128 stands for zero in the data rows.
Each row below has a hidden score, from 0 to 20, with 10 about the middle. What is it? The score is a weighted sum of the row's numbers plus the product of two more (or one squared), each taken from its middle value.
[96, 102, 177, 128, 172, 176, 103, 168, 153, 137, 130, 133, 120, 161, 150, 150]: 9
[224, 136, 86, 122, 55, 66, 141, 112, 85, 173, 66, 168, 185, 118, 176, 158]: 12
[164, 130, 93, 130, 103, 133, 113, 146, 87, 106, 221, 94, 104, 151, 150, 120]: 10
[141, 101, 149, 110, 136, 184, 128, 170, 134, 97, 111, 108, 130, 139, 116, 139]: 10
[105, 121, 132, 133, 159, 130, 86, 167, 145, 120, 134, 105, 108, 140, 137, 124]: 10
[89, 87, 136, 93, 141, 180, 134, 170, 159, 99, 86, 111, 98, 144, 111, 131]: 8
[177, 101, 166, 100, 142, 91, 154, 150, 98, 113, 120, 125, 112, 124, 143, 110]: 8
[159, 153, 83, 156, 113, 129, 77, 165, 88, 124, 129, 129, 152, 110, 93, 126]: 13
[76, 152, 129, 148, 127, 119, 151, 86, 134, 147, 156, 141, 104, 157, 142, 131]: 10
[103, 138, 114, 139, 119, 135, 128, 110, 115, 130, 107, 124, 119, 138, 122, 99]: 9
[38, 99, 72, 221, 56, 183, 70, 104, 109, 59, 139, 105, 124, 152, 57, 120]: 8
[153, 209, 51, 142, 46, 236, 63, 94, 160, 109, 115, 101, 2, 151, 132, 138]: 12
[157, 133, 141, 137, 125, 71, 167, 111, 147, 130, 118, 141, 109, 134, 111, 126]: 8
[90, 121, 117, 108, 106, 107, 118, 147, 145, 141, 76, 96, 140, 126, 131, 106]: 12
[103, 189, 136, 129, 120, 170, 129, 162, 155, 106, 102, 123, 91, 134, 106, 150]: 11
[199, 140, 128, 170, 196, 77, 140, 28, 108, 206, 182, 200, 160, 174, 184, 146]: 12
[128, 108, 142, 136, 155, 149, 54, 156, 101, 123, 152, 114, 110, 154, 128, 156]: 10
[118, 95, 127, 88, 135, 150, 114, 139, 145, 125, 143, 113, 135, 119, 118, 114]: 10
[98, 121, 86, 92, 126, 192, 82, 97, 132, 119, 160, 84, 111, 110, 126, 173]: 12
[115, 123, 146, 132, 128, 105, 144, 114, 126, 161, 114, 178, 103, 129, 149, 98]: 8
[131, 125, 129, 129, 121, 96, 159, 110, 124, 155, 160, 163, 96, 143, 120, 104]: 9
[142, 144, 123, 134, 152, 77, 128, 156, 108, 169, 158, 80, 122, 148, 160, 145]: 11
[125, 118, 139, 128, 154, 89, 119, 137, 143, 155, 133, 139, 95, 146, 154, 107]: 8
[106, 117, 164, 132, 154, 147, 144, 161, 145, 138, 119, 131, 106, 142, 137, 118]: 9
[109, 117, 147, 148, 147, 125, 110, 140, 141, 130, 122, 141, 85, 153, 140, 115]: 8
[111, 147, 140, 134, 135, 106, 160, 117, 133, 154, 129, 155, 101, 160, 142, 96]: 9
[160, 171, 141, 105, 150, 95, 149, 167, 155, 132, 111, 129, 127, 120, 127, 99]: 13
[122, 159, 146, 106, 110, 121, 154, 129, 90, 124, 137, 100, 155, 54, 155, 127]: 12
[136, 126, 122, 123, 120, 136, 139, 134, 124, 96, 153, 116, 177, 122, 129, 155]: 11
[116, 122, 165, 141, 170, 149, 99, 146, 136, 145, 138, 143, 119, 159, 158, 142]: 10
[164, 114, 152, 97, 156, 119, 137, 149, 122, 129, 126, 119, 134, 150, 149, 137]: 9
[113, 163, 172, 151, 112, 151, 161, 117, 137, 128, 125, 113, 131, 145, 126, 130]: 12
[107, 96, 149, 136, 121, 132, 127, 157, 118, 138, 154, 137, 123, 158, 120, 93]: 9
[103, 153, 102, 176, 128, 155, 131, 111, 147, 108, 106, 84, 142, 99, 159, 94]: 8
[121, 116, 158, 133, 140, 130, 155, 140, 143, 135, 115, 133, 109, 142, 130, 128]: 9
[165, 120, 113, 103, 185, 53, 173, 105, 131, 132, 85, 106, 120, 111, 94, 154]: 7
[125, 140, 181, 180, 87, 78, 144, 92, 65, 147, 149, 176, 172, 145, 134, 110]: 12
[117, 162, 169, 129, 153, 108, 150, 143, 143, 186, 149, 154, 128, 151, 157, 105]: 11
[173, 135, 117, 255, 163, 182, 49, 126, 52, 96, 132, 89, 124, 27, 105, 255]: 16
[117, 106, 142, 126, 124, 174, 130, 128, 139, 121, 109, 120, 135, 125, 121, 134]: 10
[135, 148, 69, 146, 133, 132, 75, 135, 160, 84, 67, 102, 172, 83, 22, 101]: 16
[101, 125, 132, 155, 143, 120, 162, 108, 120, 141, 130, 137, 97, 140, 155, 126]: 10
[94, 154, 127, 227, 179, 151, 92, 111, 108, 178, 164, 89, 102, 144, 111, 128]: 9
[87, 147, 156, 134, 144, 176, 161, 170, 113, 136, 108, 110, 138, 144, 105, 111]: 11
[95, 109, 185, 124, 181, 168, 99, 189, 144, 154, 134, 121, 119, 170, 165, 145]: 9
[126, 178, 86, 176, 77, 120, 108, 70, 136, 160, 88, 129, 161, 109, 127, 87]: 11
[108, 215, 85, 110, 133, 116, 129, 97, 93, 166, 107, 110, 153, 125, 144, 180]: 14
[157, 178, 136, 58, 160, 85, 133, 154, 144, 147, 146, 92, 133, 211, 151, 115]: 8
[168, 105, 184, 140, 110, 111, 126, 152, 105, 146, 124, 103, 123, 90, 99, 130]: 12
[139, 137, 148, 98, 128, 89, 174, 136, 145, 136, 131, 152, 109, 151, 120, 132]: 8
[109, 127, 75, 112, 108, 151, 149, 119, 180, 97, 127, 136, 135, 87, 62, 115]: 10
[98, 115, 123, 135, 133, 145, 154, 134, 123, 121, 145, 112, 138, 119, 112, 135]: 11
[91, 128, 145, 139, 143, 136, 164, 164, 105, 110, 120, 113, 142, 146, 134, 107]: 10
[122, 180, 34, 88, 89, 112, 98, 41, 199, 43, 153, 130, 127, 141, 134, 94]: 13
[92, 162, 209, 123, 118, 160, 180, 168, 101, 118, 156, 81, 161, 94, 133, 114]: 15
[207, 126, 80, 107, 134, 166, 85, 110, 105, 83, 90, 68, 189, 92, 102, 145]: 14
[82, 125, 142, 100, 139, 151, 149, 189, 153, 116, 125, 113, 124, 125, 125, 89]: 11
[146, 156, 81, 220, 80, 130, 115, 139, 83, 123, 133, 162, 123, 93, 144, 180]: 12
[175, 106, 96, 99, 150, 124, 101, 140, 130, 128, 117, 136, 126, 133, 148, 127]: 10
[135, 148, 120, 154, 121, 118, 168, 91, 133, 160, 147, 160, 99, 152, 128, 99]: 9
[132, 107, 137, 117, 130, 131, 131, 156, 142, 128, 106, 135, 123, 127, 135, 129]: 9
[99, 149, 154, 107, 147, 132, 148, 152, 124, 152, 110, 135, 118, 123, 120, 112]: 11
[110, 113, 151, 144, 161, 125, 89, 158, 120, 137, 150, 111, 110, 161, 146, 115]: 9
[127, 67, 127, 125, 131, 176, 118, 125, 151, 81, 78, 140, 107, 146, 110, 158]: 7
[116, 157, 53, 177, 137, 81, 63, 157, 105, 107, 172, 162, 123, 107, 137, 142]: 11
[107, 129, 131, 133, 135, 146, 109, 117, 144, 135, 130, 142, 109, 134, 127, 137]: 10
[113, 124, 153, 152, 131, 135, 108, 116, 135, 144, 137, 167, 106, 146, 136, 117]: 10
[176, 105, 128, 141, 81, 108, 239, 46, 170, 110, 167, 172, 115, 143, 160, 74]: 9
[148, 130, 137, 103, 134, 106, 155, 142, 89, 142, 132, 122, 143, 137, 111, 147]: 10
[157, 122, 161, 108, 163, 80, 172, 135, 132, 153, 120, 150, 96, 146, 147, 119]: 8
[146, 145, 143, 123, 127, 104, 166, 144, 137, 126, 165, 102, 156, 137, 137, 84]: 11
[130, 133, 157, 122, 147, 116, 156, 143, 130, 151, 120, 144, 123, 125, 140, 120]: 10
[142, 153, 143, 139, 131, 163, 125, 135, 94, 90, 84, 79, 196, 99, 147, 166]: 11
[48, 148, 99, 87, 106, 53, 173, 86, 213, 158, 160, 115, 111, 62, 130, 125]: 19
[172, 133, 196, 145, 161, 163, 142, 141, 127, 124, 125, 115, 129, 183, 73, 133]: 9
[120, 120, 152, 110, 135, 102, 133, 121, 116, 155, 152, 87, 122, 166, 131, 113]: 11
[111, 130, 139, 152, 125, 122, 120, 131, 139, 139, 122, 141, 90, 148, 146, 114]: 9
[131, 149, 84, 61, 131, 157, 126, 110, 87, 131, 109, 138, 201, 100, 119, 166]: 14
[140, 168, 107, 144, 86, 134, 83, 136, 111, 137, 104, 166, 166, 90, 116, 123]: 15
[109, 130, 141, 98, 116, 115, 109, 155, 108, 151, 121, 107, 162, 115, 100, 131]: 13
[153, 89, 115, 123, 142, 140, 157, 84, 152, 106, 83, 167, 132, 127, 113, 158]: 8
[160, 163, 208, 133, 184, 78, 125, 96, 138, 87, 170, 101, 194, 87, 163, 163]: 18
[128, 112, 139, 110, 143, 162, 133, 147, 141, 116, 111, 119, 126, 132, 123, 138]: 10
[110, 101, 160, 140, 156, 133, 132, 127, 145, 137, 131, 151, 104, 147, 135, 126]: 8
[100, 87, 91, 120, 41, 168, 50, 137, 98, 147, 163, 151, 140, 72, 63, 152]: 16
[123, 136, 156, 101, 141, 142, 153, 156, 130, 123, 115, 118, 132, 140, 126, 114]: 10
[91, 179, 89, 112, 70, 99, 141, 120, 149, 54, 190, 141, 122, 48, 119, 94]: 15
[183, 129, 117, 113, 151, 120, 152, 136, 93, 120, 135, 111, 122, 128, 149, 150]: 10
[103, 104, 128, 132, 148, 124, 80, 167, 120, 133, 138, 110, 120, 149, 145, 128]: 9
[153, 116, 131, 103, 160, 88, 136, 146, 89, 93, 143, 96, 144, 153, 140, 100]: 9
[104, 151, 145, 108, 112, 136, 147, 140, 133, 119, 112, 126, 124, 103, 120, 99]: 11
[133, 125, 160, 139, 121, 149, 127, 133, 118, 141, 109, 97, 111, 123, 134, 127]: 10
[165, 143, 113, 159, 103, 90, 63, 33, 107, 104, 127, 53, 151, 128, 67, 173]: 9
[115, 94, 98, 113, 113, 176, 117, 120, 149, 86, 114, 122, 128, 135, 111, 124]: 9
[142, 109, 104, 121, 164, 48, 165, 64, 75, 65, 66, 97, 127, 129, 124, 173]: 6
[136, 108, 147, 147, 130, 111, 157, 103, 147, 88, 128, 139, 102, 113, 160, 110]: 8
[102, 120, 149, 162, 151, 116, 120, 135, 119, 163, 121, 151, 100, 148, 146, 104]: 8
[124, 121, 83, 119, 132, 101, 113, 114, 142, 128, 104, 139, 122, 109, 119, 114]: 9
[156, 121, 126, 127, 92, 130, 129, 154, 96, 105, 148, 89, 120, 116, 114, 144]: 12
[131, 105, 123, 136, 133, 170, 111, 123, 156, 114, 134, 128, 123, 132, 124, 128]: 10
[141, 135, 125, 95, 120, 91, 158, 163, 85, 121, 156, 110, 97, 142, 97, 116]: 9
[141, 125, 135, 163, 132, 100, 157, 105, 144, 136, 124, 157, 99, 137, 138, 103]: 8
[125, 128, 145, 154, 111, 110, 138, 102, 125, 143, 149, 143, 102, 157, 100, 114]: 8
[140, 127, 171, 141, 145, 140, 138, 123, 117, 127, 117, 135, 126, 122, 126, 121]: 10
[114, 97, 85, 186, 60, 164, 95, 116, 76, 125, 175, 105, 143, 57, 108, 174]: 19
[104, 131, 156, 126, 151, 120, 135, 149, 143, 160, 124, 143, 105, 144, 144, 106]: 9
[103, 153, 146, 101, 127, 130, 148, 157, 118, 150, 127, 114, 152, 142, 111, 125]: 12
[135, 144, 151, 121, 167, 90, 161, 128, 123, 152, 133, 137, 108, 141, 145, 119]: 9
[188, 167, 86, 111, 152, 122, 156, 112, 80, 79, 119, 64, 93, 129, 119, 144]: 10
[116, 165, 130, 132, 129, 127, 137, 134, 100, 69, 148, 124, 110, 115, 151, 125]: 12
[155, 127, 127, 152, 115, 168, 109, 157, 136, 125, 115, 155, 158, 126, 131, 143]: 12
[170, 151, 97, 92, 154, 105, 117, 161, 101, 160, 178, 37, 142, 154, 136, 158]: 10
[113, 125, 128, 111, 139, 133, 118, 137, 149, 120, 153, 155, 144, 126, 136, 133]: 12
[103, 108, 66, 169, 105, 137, 34, 115, 146, 142, 130, 90, 82, 119, 78, 130]: 9
[192, 126, 110, 86, 167, 71, 107, 128, 149, 146, 128, 73, 98, 153, 131, 132]: 8
[102, 136, 120, 126, 137, 113, 123, 127, 131, 155, 142, 149, 176, 110, 150, 80]: 10
[161, 224, 68, 129, 103, 115, 140, 148, 88, 167, 144, 206, 150, 114, 112, 150]: 13
[109, 118, 194, 117, 186, 163, 108, 183, 143, 139, 139, 125, 128, 162, 168, 145]: 10
[144, 97, 82, 80, 138, 92, 167, 113, 186, 116, 161, 158, 164, 110, 116, 199]: 3
